500 stands for zero in the data rows.
Some points, each followed by its number:
[513 531 536 523 484 485 495 546 501 521 455 503 519 536 464 495 491 505 498 481 478 521 478 514 497 499 507 481 494 521 505 520 514 485 513 510 504 535 488 499 495 534 532 477 468 520 506 515 490 487 500 514 471 544 485 514 517 520 513 505 515 514 497 482] 0
[516 528 518 533 484 482 473 542 490 521 463 503 535 514 475 487 473 503 479 493 489 506 481 505 482 484 514 484 513 517 460 513 504 478 494 507 499 541 471 500 488 521 535 492 478 524 508 521 474 478 500 506 451 532 491 494 519 531 526 514 532 514 509 485] 1
[544 547 437 508 408 563 553 512 468 445 570 525 678 427 558 494 522 587 576 683 625 574 580 515 487 428 636 506 426 641 451 364 489 564 426 421 396 500 442 591 587 626 397 451 445 562 612 422 403 287 455 304 611 565 535 423 596 444 418 534 484 435 627 464] 2
[509 500 526 536 446 509 469 561 559 524 439 492 555 496 477 522 501 516 459 477 477 506 459 499 505 518 463 529 518 542 465 511 502 501 497 525 473 507 512 489 494 573 534 508 463 494 506 550 484 432 489 503 465 476 456 505 549 556 532 522 456 512 471 450] 3
[514 510 544 513 471 484 483 533 492 505 477 530 526 517 518 504 463 510 529 452 456 500 506 506 526 472 512 461 516 540 448 481 497 502 484 517 478 530 489 503 505 538 522 464 487 488 502 513 477 526 502 471 425 533 462 511 511 521 530 505 507 513 504 458] 4
[506 519 502 541 588 559 522 462 528 497 562 477 486 422 419 470 499 490 499 501 516 551 479 520 482 492 509 497 520 460 523 500 474 531 464 507 478 487 560 511 533 520 525 500 514 570 536 507 528 574 527 521 460 420 514 536 474 537 540 520 471 517 514 556] 5
[511 516 533 523 478 481 493 546 503 545 450 506 523 545 465 487 471 507 506 465 484 520 475 521 508 491 514 480 497 529 477 500 519 494 493 510 494 540 482 502 491 536 531 485 480 514 506 519 486 491 501 505 462 519 484 482 514 521 507 504 516 518 494 480] 6
[496 533 518 508 474 497 506 470 481 479 518 490 516 539 576 544 442 496 503 437 513 517 512 504 507 462 529 471 493 511 406 519 518 555 533 510 524 529 506 507 519 538 564 491 525 581 521 533 506 446 519 433 456 522 504 517 562 550 593 480 510 509 488 535] 7
[514 519 537 513 478 482 495 544 500 499 454 505 526 526 472 488 485 502 505 477 466 521 479 518 505 497 518 481 484 522 464 497 516 494 519 510 501 543 479 502 480 529 527 477 484 529 504 518 489 490 504 517 459 533 484 501 514 518 506 506 514 512 504 486] 8
[527 483 590 512 531 538 525 495 522 527 445 573 476 542 492 502 514 536 460 463 483 531 445 486 512 515 527 458 579 481 520 441 466 441 480 521 534 532 427 525 482 532 486 467 442 517 533 516 546 522 534 501 451 522 488 492 489 503 462 511 527 500 485 538] 9
[506 508 534 518 483 486 496 558 507 527 453 506 526 546 474 488 483 504 503 468 493 512 479 532 506 488 506 486 518 519 478 509 520 488 491 504 498 546 465 491 502 512 525 477 492 511 518 520 485 494 499 518 455 552 471 505 516 522 510 499 532 522 502 479] 10
[511 525 533 519 476 497 494 542 515 504 455 500 517 537 461 496 486 502 490 456 479 526 475 524 502 497 513 485 496 519 507 445 513 491 513 505 494 543 491 505 490 519 536 474 481 499 509 506 481 483 497 518 472 558 494 536 512 514 497 501 515 519 517 481] 11
[497 503 504 537 466 480 464 552 527 530 427 523 559 589 477 531 335 440 554 511 449 465 500 488 516 554 469 545 479 495 431 465 575 485 510 451 466 530 461 466 498 502 538 507 466 552 419 506 435 539 531 547 428 488 488 436 507 476 469 509 559 557 476 416] 12
[516 506 534 517 483 485 491 546 503 515 456 503 519 528 473 483 479 495 496 472 494 521 474 511 499 495 505 481 498 509 475 515 518 500 492 511 493 537 482 502 488 527 533 471 471 498 507 522 485 491 502 508 457 538 484 532 518 515 512 501 515 519 502 485] 13
[441 504 289 498 778 651 573 269 529 436 844 351 266 325 230 525 503 401 321 603 532 445 466 467 427 543 452 642 552 512 724 550 314 519 317 414 397 329 806 439 589 337 464 451 443 687 547 274 683 690 453 532 550 320 599 529 257 402 549 425 523 402 549 788] 14
[486 518 559 473 484 443 460 478 488 560 453 429 419 522 467 548 568 483 501 480 494 535 528 549 467 463 478 472 515 432 442 445 586 488 515 546 554 454 578 519 496 459 522 499 486 503 478 479 492 490 478 543 527 479 551 445 485 468 500 535 581 517 472 399] 15
[521 536 543 514 465 479 486 536 496 504 440 481 514 517 478 503 499 517 496 479 482 547 459 543 508 521 500 487 552 517 497 529 508 510 498 501 494 535 496 513 485 499 543 467 450 497 503 512 514 515 513 521 443 517 493 538 525 511 511 501 502 524 513 484] 16
[520 524 518 515 480 502 502 556 500 486 458 486 522 522 469 501 484 517 517 485 456 527 474 513 503 513 497 486 520 530 466 521 515 473 503 523 494 528 490 498 497 508 528 468 473 518 511 518 485 515 499 528 456 535 501 506 508 511 524 505 516 533 508 472] 17
[510 533 531 521 476 484 490 546 499 552 454 504 523 518 475 487 480 499 503 471 478 524 478 514 477 479 498 483 530 530 483 528 519 491 494 512 498 538 473 504 501 528 530 485 481 517 504 522 490 491 501 511 461 535 476 483 516 519 516 502 518 516 496 484] 18
[518 519 536 513 490 482 500 545 500 508 455 503 523 530 474 493 478 499 501 461 467 521 472 508 507 494 504 483 502 534 459 486 515 488 506 512 499 537 483 502 488 517 534 477 483 484 508 522 482 490 504 514 452 521 492 530 518 517 505 503 513 513 507 478] 19
[532 498 518 525 460 497 489 567 492 501 451 515 537 533 468 505 446 506 511 464 462 503 522 524 544 542 495 477 499 522 483 463 506 496 484 497 485 539 481 490 480 510 498 477 496 505 473 509 470 546 519 511 409 491 488 504 480 499 518 518 521 515 507 445] 20
[548 500 539 526 499 485 531 580 496 496 432 494 502 482 447 545 435 507 464 481 478 501 432 531 547 489 535 509 525 557 495 457 520 484 539 558 501 506 455 491 488 501 502 482 552 472 529 466 449 494 498 526 452 547 516 575 505 492 447 498 527 505 512 481] 21
[473 487 542 471 504 521 502 524 446 520 448 505 552 539 517 514 500 395 458 507 496 513 440 447 465 536 519 450 464 498 486 515 500 509 534 521 482 528 470 486 535 481 517 545 522 436 448 473 454 543 401 533 499 480 560 493 528 489 487 582 481 430 454 507] 22
[509 513 531 519 484 484 494 548 502 517 453 505 525 528 473 493 483 496 504 456 472 521 476 511 487 500 506 484 527 522 476 507 517 492 518 512 499 539 482 503 497 529 531 498 479 517 511 520 491 494 500 509 462 521 481 496 515 517 504 505 514 517 505 495] 23
[419 534 521 458 488 455 504 566 448 557 443 506 532 550 501 548 481 420 518 515 511 552 506 489 482 480 485 534 472 486 487 550 483 442 524 505 571 464 479 434 482 486 499 462 508 492 552 511 516 495 499 515 504 500 485 500 498 496 511 567 488 515 532 537] 24
[516 495 532 525 486 482 493 546 502 535 451 504 521 538 470 489 482 503 499 481 474 519 477 508 497 502 502 482 494 538 452 491 519 501 492 511 487 538 481 504 499 536 527 482 475 516 507 520 481 492 500 507 465 521 477 501 514 518 504 502 513 517 506 483] 25
[519 519 537 512 484 483 496 548 502 521 458 503 525 521 472 488 476 494 503 491 479 520 475 526 492 502 506 481 502 498 469 521 516 497 495 509 501 546 484 500 487 517 529 489 487 486 504 522 493 492 499 513 462 519 480 498 515 516 506 502 518 520 493 487] 26
[454 467 428 402 488 535 500 614 455 338 499 520 646 644 496 406 597 662 384 671 606 507 515 426 495 596 457 495 465 649 619 465 471 444 407 359 390 620 288 469 613 583 435 458 337 447 540 449 373 208 283 386 628 678 585 557 545 443 370 452 341 330 581 550] 27
[517 510 533 521 488 478 494 552 512 519 459 501 519 523 466 500 476 504 498 499 487 517 474 514 517 488 519 477 507 519 479 508 517 499 500 506 487 543 473 502 479 517 523 484 481 519 498 511 497 490 503 511 459 516 477 488 507 521 512 493 521 522 509 471] 28
[544 499 511 503 446 500 492 559 473 514 468 551 560 555 481 525 395 512 542 441 468 454 599 475 601 553 467 442 508 530 446 458 472 500 483 463 491 507 494 475 497 513 515 440 500 512 420 502 443 596 515 465 352 491 487 485 467 458 530 504 542 515 539 430] 29
[517 446 508 453 507 421 434 481 505 503 429 536 399 518 549 492 496 586 562 514 472 469 525 430 549 546 404 449 445 537 453 404 539 497 577 425 583 556 477 609 381 492 570 513 445 523 466 386 443 451 523 559 514 551 381 546 554 561 574 477 618 497 534 394] 30
[502 500 524 473 495 484 490 497 484 514 445 482 509 526 494 495 501 534 506 465 460 506 497 557 484 522 506 492 515 505 469 521 485 486 468 484 499 531 481 513 478 492 524 514 476 510 496 527 512 510 516 476 466 508 470 496 495 517 539 505 522 540 477 497] 31
[500 508 640 442 385 428 510 572 538 468 459 495 475 626 535 471 510 423 492 585 597 430 454 471 544 415 442 613 546 351 390 629 452 399 666 606 548 366 484 291 419 360 376 462 536 339 560 562 475 515 572 486 610 301 503 605 448 469 394 511 515 562 445 487] 32
[559 561 516 469 461 441 461 559 461 507 417 485 490 566 406 510 467 483 442 423 494 492 490 439 520 543 422 535 557 586 434 522 497 479 453 403 451 473 494 428 509 547 510 480 485 638 454 523 466 495 497 529 477 542 466 480 523 508 526 483 554 458 476 497] 33
[497 504 563 542 492 535 429 553 556 488 449 499 532 504 477 534 470 495 511 491 523 496 491 548 510 506 481 491 549 469 462 549 504 520 515 524 519 545 438 469 466 539 536 515 530 509 518 533 481 478 476 528 487 426 444 423 538 562 519 481 549 522 529 468] 34
[470 552 551 483 420 528 463 469 574 482 488 540 552 563 657 559 389 461 533 446 507 494 484 498 599 492 515 472 483 517 445 466 496 523 439 566 524 472 458 491 482 615 505 522 504 534 507 545 455 493 563 448 480 559 534 436 538 576 560 430 490 553 502 503] 35
[515 520 533 527 488 481 497 547 501 528 453 505 518 505 475 494 481 505 502 446 472 521 477 513 499 490 502 483 524 525 468 491 519 510 491 510 493 537 485 503 495 524 533 493 484 509 510 521 486 493 498 509 473 512 475 510 516 518 504 504 515 518 508 491] 36
[500 462 536 526 439 464 517 518 516 476 464 494 527 525 505 477 474 520 515 444 473 520 479 522 510 516 517 511 519 487 465 504 479 517 516 496 503 540 477 514 473 502 529 469 471 491 465 547 521 502 482 516 450 532 483 513 502 513 521 496 508 508 509 459] 37
[518 501 509 488 464 518 527 565 506 501 463 529 535 519 507 477 489 509 518 473 463 473 463 512 538 490 500 477 546 481 469 512 498 515 516 541 510 532 445 501 490 530 483 494 468 414 481 522 513 507 508 528 465 536 514 468 493 550 486 484 486 509 478 493] 38
[384 275 532 512 432 531 455 391 421 502 573 510 577 648 606 467 625 189 359 639 537 362 287 259 291 470 547 369 275 577 554 691 407 493 442 579 454 552 395 446 498 197 449 603 397 381 364 230 531 533 175 636 608 437 709 396 433 332 426 614 473 317 464 598] 39
[518 504 539 537 484 487 480 534 511 502 461 498 525 532 463 512 489 494 499 487 465 523 488 509 476 523 486 484 498 527 489 518 517 502 532 511 495 546 492 493 511 503 535 512 493 517 504 521 488 486 506 520 455 514 496 503 526 521 502 518 517 517 508 488] 40
[535 505 437 436 455 485 474 609 470 477 434 538 652 579 484 450 495 642 453 566 556 493 581 447 493 513 443 528 459 616 565 531 512 445 459 411 437 563 401 484 624 580 517 497 442 501 549 531 381 360 407 429 555 579 590 516 556 503 428 457 421 404 491 491] 41
[396 744 000 783 999 999 829 000 663 499 999 068 100 000 032 414 716 442 575 623 881 665 672 635 228 462 616 631 407 002 999 540 025 601 000 496 309 000 999 679 879 378 408 839 999 999 847 407 955 999 770 408 771 000 594 903 000 489 855 696 276 597 585 999] 42
[491 592 370 617 659 708 575 306 510 558 628 436 494 271 431 514 559 551 577 439 534 502 474 571 342 488 537 466 456 409 651 548 388 514 356 507 467 414 666 582 534 499 491 575 660 741 612 560 679 663 609 571 563 227 515 685 473 530 645 554 455 692 558 643] 43
[573 476 479 621 374 517 516 597 694 263 544 659 571 530 576 573 445 506 725 382 223 388 351 589 524 526 600 532 433 587 681 501 519 508 548 697 404 347 451 345 337 627 466 448 536 291 626 449 321 573 581 593 472 531 450 406 555 661 495 441 608 630 428 400] 44
[596 528 500 444 454 445 526 519 490 346 597 554 615 464 558 561 409 519 519 354 536 562 523 535 559 411 443 511 569 572 510 417 505 476 479 532 528 454 493 421 547 589 618 498 562 612 584 576 502 474 529 490 499 617 459 513 693 582 589 518 589 416 458 467] 45
[521 521 538 510 489 488 492 535 498 523 468 497 513 531 484 489 468 486 506 461 493 532 470 493 510 504 505 485 496 536 503 491 517 498 481 505 499 526 481 500 494 513 544 469 475 541 502 516 485 483 491 506 452 544 480 527 508 516 532 495 506 519 498 503] 46
[953 315 128 000 355 182 330 598 462 000 648 690 997 438 236 366 556 847 281 711 675 579 940 392 574 718 144 780 434 710 721 253 607 326 477 161 217 567 391 488 808 850 601 625 519 538 665 593 363 007 458 273 728 791 854 324 761 496 063 325 332 026 558 405] 47
[502 534 567 555 463 486 508 515 522 551 436 487 526 545 488 502 505 510 443 501 455 463 533 546 516 490 494 482 552 531 466 532 555 516 470 488 492 519 476 504 495 494 583 476 485 472 475 525 509 484 480 466 464 550 524 486 489 504 494 457 519 516 479 463] 48
[332 401 374 416 461 411 313 378 429 659 496 461 431 409 525 589 486 489 483 500 436 538 638 543 452 494 616 505 469 359 432 210 667 520 557 464 646 532 666 587 522 475 421 439 451 511 360 485 502 498 595 469 598 524 592 441 490 389 464 435 360 512 519 411] 49
[507 515 530 525 476 486 491 544 496 525 463 500 520 535 474 489 487 486 495 470 486 518 471 519 509 474 516 480 543 529 495 538 518 507 511 516 492 551 478 505 483 511 516 480 471 510 498 514 489 490 496 522 463 544 471 487 521 510 524 501 512 525 503 482] 50
[747 226 382 300 439 341 465 518 458 360 636 625 721 536 422 402 496 582 318 662 605 558 617 385 410 581 290 614 347 595 515 467 455 466 579 389 402 578 454 520 561 614 519 626 486 302 501 590 692 355 612 354 559 673 587 450 633 563 210 440 400 417 724 554] 51
[547 526 504 505 458 534 452 563 503 551 432 540 548 571 514 559 359 460 575 473 456 467 545 525 584 577 424 530 489 484 426 464 532 474 473 477 499 539 460 480 501 536 503 485 492 533 433 472 423 572 551 543 434 450 482 434 499 486 500 507 564 561 501 414] 52
Which point above is nearest to each new point by angle? Its number follows each.
[421 548 572 581 453 555 548 400 441 471 601 436 467 442 568 575 559 548 547 588 599 619 564 415 444 521 658 560 468 594 355 294 477 627 482 457 412 413 468 606 521 528 334 505 461 594 490 429 418 348 503 285 591 666 474 483 559 312 483 558 550 512 644 427] 2
[394 561 589 437 421 459 506 489 746 298 586 694 558 592 686 524 463 492 676 507 459 520 331 529 570 476 492 476 579 558 651 438 423 447 381 628 458 392 375 457 401 609 471 475 438 401 588 549 417 442 491 501 599 679 457 400 560 618 502 349 555 501 465 492] 44
[386 469 453 557 637 540 525 499 513 588 615 431 425 469 405 473 575 424 499 494 498 518 457 518 382 469 514 451 498 506 651 445 420 439 477 472 325 475 525 535 537 448 438 394 495 503 604 446 562 506 423 524 505 523 456 528 415 477 507 529 490 488 504 553] 14
[418 512 617 506 503 489 459 508 519 567 462 514 407 528 484 542 462 552 546 423 476 525 479 410 515 544 581 512 587 502 428 430 495 568 579 496 494 448 491 542 486 422 494 509 484 486 467 504 403 471 519 459 489 627 441 512 484 441 594 476 535 546 508 403] 30
[262 489 477 408 437 386 352 339 623 470 518 495 405 451 710 540 473 454 569 444 400 452 462 558 557 487 571 459 450 410 561 334 577 583 432 523 597 392 591 529 421 441 309 548 395 378 374 619 451 497 648 560 541 549 538 342 445 561 530 459 423 573 379 318] 49
[469 581 666 233 396 519 435 421 318 223 623 457 602 630 890 740 384 466 282 237 629 094 948 313 771 613 424 334 438 577 292 744 449 755 559 441 854 229 484 283 537 143 751 692 879 474 177 413 657 531 312 325 119 544 700 496 484 603 714 486 608 282 285 409] 7
[463 480 660 348 387 370 608 571 494 508 563 500 349 610 682 479 541 202 458 661 666 360 416 464 633 344 392 674 508 150 445 669 462 369 780 713 682 157 528 150 306 192 196 465 608 184 479 666 641 489 673 411 750 159 475 679 396 387 167 586 522 655 434 517] 32
[401 550 632 474 499 476 414 466 502 608 474 495 272 483 599 493 516 590 557 448 504 562 495 360 491 547 546 531 602 497 398 374 489 566 594 479 516 485 461 630 456 362 519 535 459 518 454 444 403 511 539 455 580 619 397 545 471 483 615 454 538 511 476 403] 30
[495 507 517 510 489 468 481 528 517 509 460 506 525 545 498 505 477 505 501 480 489 524 484 522 516 516 494 482 493 505 493 471 505 517 510 477 502 552 484 508 505 512 512 471 474 501 506 529 484 465 488 492 474 533 485 532 512 509 504 491 485 494 516 468] 11
[627 446 488 408 424 381 518 512 508 450 462 473 204 438 781 353 668 662 642 468 571 524 516 579 675 530 331 455 416 563 504 556 601 439 685 512 622 634 429 689 344 575 587 533 547 515 526 488 637 539 554 613 645 561 339 601 586 550 509 489 521 429 440 466] 30
[447 474 591 471 510 487 478 488 482 483 477 504 472 577 513 524 522 531 513 529 516 546 547 451 439 601 502 517 503 551 446 483 504 549 554 477 451 510 452 538 535 493 461 503 462 548 478 544 447 420 475 429 538 620 509 539 483 434 493 491 494 488 561 454] 27
[449 476 502 525 403 447 466 494 501 559 446 450 526 469 527 522 463 484 466 468 446 464 549 530 492 505 513 516 538 489 482 390 546 537 443 499 519 476 536 547 466 511 542 468 471 510 388 535 536 524 509 460 491 504 456 447 458 503 507 468 487 522 466 458] 49
[523 503 602 510 513 470 535 508 499 524 435 477 453 538 481 482 530 451 552 492 477 516 548 513 502 475 485 476 553 424 474 512 535 493 577 550 573 543 459 486 463 572 523 488 487 496 479 481 467 488 473 614 457 435 521 461 507 452 525 553 545 485 471 422] 15
[549 607 362 445 514 406 466 680 484 455 472 563 564 617 444 674 410 534 754 668 572 377 568 492 769 578 317 407 452 585 409 498 652 394 378 315 406 479 456 427 367 607 558 593 526 775 358 352 389 419 544 577 424 473 493 477 564 544 495 438 667 682 602 252] 52
[670 506 413 387 381 406 537 522 526 547 575 417 160 434 825 300 668 621 674 527 603 498 448 633 593 500 304 448 432 539 507 608 603 399 676 550 628 622 382 677 350 575 604 571 582 531 534 517 655 555 562 645 699 612 332 613 597 574 468 490 535 461 485 458] 30
[286 376 236 286 478 389 251 258 338 668 598 418 320 177 628 730 458 327 456 527 438 511 730 584 462 385 656 477 429 233 387 000 800 606 551 500 864 420 794 657 551 408 402 455 509 531 207 487 575 445 668 391 706 564 550 407 515 313 418 404 364 568 472 406] 49
[562 214 437 229 342 565 776 695 453 339 550 698 745 619 731 345 360 629 335 605 514 177 252 384 644 483 366 659 666 353 534 657 345 367 677 737 666 326 194 292 417 605 229 574 386 000 454 727 788 618 735 488 627 510 735 577 311 650 101 336 202 445 443 670] 38
[545 486 630 374 428 375 426 420 535 575 486 476 000 372 981 318 672 751 702 413 593 560 522 469 618 544 374 511 466 521 475 432 516 534 793 505 692 544 423 833 309 434 609 594 543 454 454 452 582 625 607 598 797 742 248 572 545 497 568 413 545 353 412 447] 30
[516 536 467 565 378 583 603 496 484 472 532 502 662 452 603 538 459 527 594 594 569 539 483 551 491 368 631 491 501 656 437 421 458 483 506 461 472 465 445 595 574 589 408 463 438 511 575 456 425 398 491 392 574 587 531 430 563 448 473 523 526 455 554 485] 2
[671 449 440 547 517 389 485 400 504 439 594 634 497 400 341 489 646 503 478 467 532 728 629 399 453 525 491 596 381 367 397 247 484 727 496 394 428 636 613 618 476 638 553 601 609 681 476 506 599 315 599 464 481 538 423 377 642 479 363 585 479 616 733 439] 51
[412 565 236 445 372 565 499 485 333 504 559 515 755 379 699 502 441 706 592 758 670 543 743 554 503 428 669 552 386 632 516 319 672 482 477 260 451 502 488 604 773 643 308 321 423 537 621 375 204 191 423 184 770 657 745 469 578 251 325 510 338 356 520 438] 2
[510 476 407 408 590 418 382 220 479 498 272 435 451 440 529 601 732 722 434 385 456 346 569 597 469 657 401 559 548 379 491 655 366 493 396 372 534 456 524 527 502 345 420 578 564 536 501 491 503 425 490 307 483 500 382 483 465 400 667 483 578 507 360 626] 31
[374 544 698 430 493 447 389 420 527 643 444 457 081 447 776 543 560 632 547 398 518 607 486 317 486 573 513 601 591 502 371 330 524 557 695 463 538 480 460 735 426 295 573 595 513 471 448 404 380 549 540 449 640 702 353 599 507 502 617 402 538 457 455 374] 30
[339 387 261 347 610 603 577 661 383 622 626 408 592 524 522 545 636 261 534 495 522 365 418 371 316 488 512 436 530 434 669 658 209 470 617 581 292 406 481 330 556 332 198 358 558 046 457 440 599 534 300 601 626 408 484 530 651 470 362 654 301 400 555 608] 39
[500 545 514 544 442 526 521 533 480 531 487 495 558 497 527 505 468 511 535 524 509 530 489 507 481 438 561 476 505 545 488 486 512 506 513 493 474 504 480 530 536 557 493 448 469 510 534 483 447 449 491 458 517 548 493 496 532 476 509 519 522 504 526 497] 2
[347 381 500 536 566 504 506 465 460 586 536 530 481 497 474 590 571 319 503 561 510 480 366 391 390 404 617 377 348 574 566 502 441 408 531 570 380 483 443 507 529 399 388 468 516 391 516 274 465 444 289 600 556 476 546 499 471 380 466 643 465 462 497 657] 39
[583 579 461 565 480 421 444 548 453 531 530 506 584 475 432 564 450 476 475 595 489 487 570 537 537 534 460 557 532 569 422 474 460 481 500 444 495 508 485 417 473 549 546 554 505 539 578 496 354 393 504 547 438 576 567 454 575 624 533 568 552 487 512 431] 1
[497 430 528 414 387 463 578 635 514 536 485 603 540 529 616 393 359 460 456 494 494 351 378 493 576 457 509 546 537 347 442 633 479 509 621 614 517 483 423 360 349 477 350 447 480 236 501 614 531 529 630 445 532 369 516 618 450 548 365 419 394 610 466 609] 32
[544 472 633 395 416 414 409 434 464 544 462 445 037 376 923 393 639 713 605 443 560 618 491 471 609 514 424 601 475 496 481 422 564 475 764 526 675 544 414 771 355 482 611 624 535 440 524 473 562 568 525 600 674 648 293 677 583 548 552 453 507 370 397 437] 30
[543 492 541 502 478 472 516 541 477 499 440 444 490 562 512 526 470 476 460 481 440 510 450 560 502 547 434 552 482 532 438 546 514 531 513 543 500 528 474 461 471 531 446 480 459 478 502 577 530 548 568 546 482 483 490 524 553 500 479 508 482 530 476 480] 16
[350 437 730 462 329 378 550 510 559 554 477 498 178 520 999 529 426 436 526 462 581 488 468 418 545 407 546 752 477 307 329 622 538 576 746 597 636 361 518 476 302 282 442 559 592 354 448 683 531 537 670 332 679 407 452 723 512 455 401 385 431 589 427 466] 32
[503 527 587 562 471 497 500 492 541 589 418 485 516 616 484 508 529 550 406 531 456 426 571 543 489 517 488 473 568 538 454 528 568 502 450 491 479 504 492 509 497 455 606 507 492 525 468 507 521 472 471 455 470 535 556 479 478 496 499 447 531 510 460 432] 48
[495 604 522 600 497 485 417 537 598 364 442 604 561 706 576 588 373 427 646 500 301 383 445 538 533 604 458 529 385 548 553 558 550 469 496 522 479 421 415 367 473 526 409 544 394 396 464 542 277 501 564 728 404 466 505 276 518 604 596 489 612 559 369 513] 44
[377 459 427 520 536 476 508 497 443 602 538 505 497 482 553 462 522 242 507 623 508 489 431 358 449 474 536 415 399 461 523 596 366 391 549 526 429 510 473 420 540 451 341 484 495 311 463 467 492 455 315 564 568 412 512 479 483 361 452 698 387 405 460 506] 39
[515 506 541 546 474 488 482 537 519 471 470 494 521 532 467 497 497 485 505 477 471 528 486 532 494 505 498 476 535 531 508 526 499 503 531 505 496 564 475 485 492 485 524 494 468 510 511 523 496 480 495 515 458 517 491 495 526 525 515 513 516 508 515 485] 40
[495 559 472 491 449 506 519 414 448 416 572 475 516 513 670 575 444 527 512 377 508 504 581 509 569 443 532 430 474 516 343 484 484 621 531 490 559 503 534 493 504 559 583 488 568 610 507 547 516 434 539 356 441 577 529 530 593 576 666 470 505 494 484 550] 7
[506 431 575 468 487 491 457 471 442 508 536 494 547 496 486 553 460 366 455 585 569 516 381 409 485 452 561 435 385 513 515 524 497 452 493 552 520 499 432 470 579 425 486 601 504 437 413 375 431 510 348 578 518 493 557 502 417 420 437 616 480 445 446 582] 39
[491 533 591 594 403 467 533 509 499 598 430 440 532 578 477 519 533 533 381 548 382 353 662 523 520 493 494 471 589 523 445 585 561 503 424 454 546 448 497 475 488 455 617 436 492 492 373 526 540 507 442 400 453 533 542 467 435 483 465 435 543 500 430 412] 48
[416 266 609 305 222 419 826 742 540 620 495 701 495 663 931 200 293 269 491 682 638 063 253 398 747 347 351 765 658 000 417 894 433 524 879 825 851 291 315 078 171 414 100 412 545 000 380 740 651 746 883 543 674 030 550 701 285 507 029 397 166 695 418 659] 32
[508 518 531 529 479 485 494 545 501 502 453 506 524 528 471 489 489 505 497 463 479 523 476 505 485 488 505 478 520 535 490 506 519 486 501 512 489 544 477 505 496 525 527 484 472 537 507 521 493 496 500 509 461 526 486 509 513 515 511 503 514 513 507 487] 23
[503 540 514 509 471 514 498 558 487 508 486 515 511 520 503 474 505 528 503 447 491 476 454 510 518 473 513 461 495 509 496 517 502 492 502 538 485 534 482 491 474 533 482 470 454 425 493 490 508 474 487 519 460 535 504 481 523 546 528 492 505 521 483 482] 38
[494 435 476 385 564 498 465 296 475 485 376 404 448 489 528 558 617 652 498 424 425 419 551 622 427 596 478 527 512 395 500 603 395 466 390 432 521 485 502 564 479 408 453 608 543 530 493 541 550 537 559 361 487 511 385 467 431 492 654 506 568 587 402 544] 31
[547 544 466 588 483 480 475 701 487 280 528 656 518 681 320 612 624 504 694 434 338 323 448 523 513 514 478 535 699 542 594 597 642 429 621 525 349 500 415 231 258 568 576 377 603 301 621 389 309 337 395 707 446 423 282 303 509 641 529 332 772 620 551 531] 44
[576 467 497 465 471 442 486 549 492 474 472 495 598 534 446 461 475 553 455 487 502 532 523 530 483 526 446 490 513 598 519 552 523 449 474 480 463 543 452 484 535 563 547 489 443 506 527 524 494 443 472 504 504 572 516 510 524 530 487 485 489 455 503 493] 41
[623 618 487 534 480 505 517 628 417 298 486 687 549 621 352 639 494 525 678 446 276 413 489 461 576 565 426 581 649 551 536 484 623 384 479 496 384 426 535 287 359 509 537 445 470 473 439 417 336 510 465 721 391 492 380 387 472 529 442 387 692 598 420 482] 44
[448 483 510 464 534 496 456 488 489 514 435 469 477 534 490 529 537 549 495 470 491 447 520 543 479 556 496 508 548 473 459 548 483 514 469 462 491 544 452 491 454 483 472 519 547 503 534 519 508 523 505 471 474 480 406 470 501 521 571 476 569 583 473 498] 31
[193 117 000 033 524 167 000 070 226 803 644 395 403 154 548 735 518 535 270 690 388 640 999 608 292 670 620 560 351 128 484 000 999 614 593 264 806 563 985 769 742 529 165 420 454 452 127 469 519 319 691 208 999 619 960 370 462 104 108 287 000 357 567 212] 49
[519 497 534 514 472 487 495 547 505 506 456 505 524 540 473 494 477 494 503 480 486 521 476 519 498 501 495 485 512 527 442 507 516 484 514 513 488 548 483 506 502 510 535 488 485 469 505 524 492 499 498 509 450 518 492 518 513 512 509 506 513 518 515 482] 19
[477 466 558 450 384 433 552 624 549 534 459 555 537 556 600 406 373 413 455 506 540 394 402 501 531 453 501 576 516 368 424 644 496 475 594 595 518 492 462 347 355 470 412 455 497 293 513 588 480 548 611 452 544 364 486 628 456 511 391 426 420 608 491 585] 32
[497 498 448 487 523 441 488 508 485 555 471 503 575 576 519 491 499 520 411 485 482 574 564 570 481 526 469 475 482 509 529 496 568 478 506 422 454 584 490 511 551 527 478 438 470 511 483 491 454 413 435 476 530 492 545 491 470 517 450 502 442 435 496 428] 41
[454 614 409 615 753 638 584 328 527 528 647 327 365 326 360 478 612 452 471 549 542 578 629 494 452 463 510 485 533 341 650 494 440 451 348 521 477 333 688 536 604 476 523 549 585 728 528 468 629 642 538 514 556 263 607 557 349 452 560 540 461 471 482 605] 42
[474 483 444 530 451 474 541 603 533 523 463 545 468 502 573 408 521 559 542 468 514 407 424 418 502 488 518 461 548 422 499 589 473 436 590 557 480 486 498 501 413 511 387 463 534 284 461 452 567 453 538 412 470 369 543 541 471 532 421 372 421 537 519 557] 32
[509 502 577 492 466 472 540 544 498 526 478 481 471 561 538 491 537 432 516 535 527 454 518 469 543 444 451 532 570 393 449 527 495 464 580 578 556 502 445 412 468 503 431 463 517 380 509 521 462 506 509 556 507 404 465 525 495 477 459 536 489 516 496 441] 32
[382 614 610 657 639 586 517 505 656 060 632 802 477 755 565 649 622 588 759 460 175 263 426 587 441 459 514 407 625 640 751 829 550 460 553 703 429 338 385 234 168 484 320 493 561 061 764 546 233 432 411 924 424 513 280 195 563 907 637 235 863 705 448 716] 44
